128 stands for zero in the data rows.
Some points, one per row:
(75 140 117 141 115 139 179 80 133 141 92 135)
(135 136 158 130 157 171 152 54 67 109 156 158)
(144 182 116 102 79 152 77 142 116 149 156 103)
(120 137 146 148 122 91 168 117 142 162 97 141)
(99 150 171 112 154 184 148 123 73 136 141 129)
(182 103 139 115 161 97 141 208 130 117 126 121)
(143 141 99 121 80 144 71 100 164 118 168 73)
(125 128 142 125 148 134 75 181 130 145 129 146)
(157 139 122 94 97 179 83 134 129 117 162 89)
(186 127 92 92 62 148 40 130 169 108 172 64)
(166 142 188 139 159 77 189 196 127 161 123 105)
(98 145 150 125 145 150 169 122 109 137 122 139)
(54 134 110 154 112 105 170 112 167 137 88 141)
(56 113 99 143 120 116 202 99 130 133 73 159)
(119 135 148 177 104 44 149 99 174 143 90 109)
(118 129 119 120 155 94 180 134 101 129 106 138)
(94 132 112 128 121 115 178 90 152 130 100 138)
(139 144 142 136 138 178 119 68 118 126 157 122)
(165 141 86 82 74 163 43 141 153 125 176 77)
(130 158 132 114 109 159 91 109 137 143 181 87)
(144 130 151 146 172 104 119 173 120 141 115 165)
(154 103 132 122 147 107 146 163 123 119 104 143)
(162 96 124 113 149 93 144 162 129 128 124 119)
(168 146 80 95 78 159 31 109 182 104 189 78)
(74 146 130 163 118 116 156 120 160 139 99 130)
(90 95 123 145 136 126 162 112 120 116 87 171)
(97 153 190 117 164 215 166 119 63 148 148 132)
(143 130 120 135 105 127 64 97 167 110 194 38)
(117 134 128 153 135 114 184 74 86 112 107 154)
(125 128 163 153 172 119 124 158 94 140 116 163)
(96 133 153 138 174 147 135 125 94 128 121 166)
(92 106 150 157 121 98 206 88 103 146 86 167)
(127 103 141 143 143 119 107 163 141 134 103 165)
(151 147 78 130 74 133 56 87 169 100 179 72)
(141 120 140 140 128 94 149 144 139 147 100 131)
Then 16 other points, each followed by its number:
(93 123 67 169 192 71 60 129 144 111 104 251) 0
(130 104 136 148 147 106 147 125 122 115 104 162) 1
(91 114 141 155 108 91 186 96 133 149 80 150) 2
(108 132 148 141 137 116 149 105 132 143 125 126) 3
(87 144 151 135 155 136 164 124 98 148 121 138) 4
(151 129 102 125 88 133 70 105 168 96 190 59) 5
(179 123 68 74 55 182 58 141 133 96 182 90) 6
(102 157 194 119 158 231 159 122 72 161 162 120) 7
(165 95 134 132 149 87 138 194 140 120 111 124) 8
(172 97 142 111 143 113 152 194 136 125 108 135) 9
(108 139 155 123 166 195 150 52 54 130 149 167) 10
(96 105 154 162 191 125 50 162 126 146 107 230) 11
(183 127 83 95 68 164 40 129 187 97 184 65) 12
(136 123 136 132 100 135 72 126 168 111 194 56) 13
(172 115 91 96 92 156 69 156 135 105 156 120) 14
(135 123 170 164 175 110 93 200 112 154 115 167) 15
Which of these numbered points is nearest to each point below, looking only along the 3 directions in which the first points spread most? Its number follows each.
(159 143 100 128 81 132 59 102 179 115 184 69) > 5
(126 161 139 107 128 179 109 97 93 141 165 112) > 7
(193 128 82 91 57 155 30 135 168 100 178 67) > 12
(130 101 110 125 118 129 138 102 138 96 128 132) > 3
(128 128 89 135 134 71 148 135 119 117 90 138) > 0
(100 127 141 151 132 84 158 110 151 148 111 128) > 0
(137 132 92 98 93 158 96 112 134 119 156 110) > 13
(188 110 186 107 146 130 118 211 139 149 107 140) > 15
(80 152 177 129 168 180 169 107 74 140 132 136) > 10
(95 120 148 126 150 113 181 144 115 144 106 124) > 1
(121 120 153 119 167 92 167 175 125 150 124 126) > 11
(101 139 113 145 102 128 142 103 147 118 121 117) > 3
(73 101 110 143 115 130 224 82 116 111 76 152) > 2
(173 139 104 107 83 169 80 94 128 113 164 99) > 13
(150 123 100 128 113 96 110 114 164 117 139 106) > 13
(119 133 146 138 161 118 183 85 74 118 116 152) > 4
(162 88 140 131 163 118 72 202 138 125 113 167) > 9
(118 151 141 118 174 91 168 173 116 152 113 143) > 11
(86 152 185 101 170 192 173 122 53 141 122 137) > 7
(88 134 114 163 198 88 79 153 129 132 113 226) > 1
(72 135 148 170 117 87 159 102 150 157 96 140) > 2
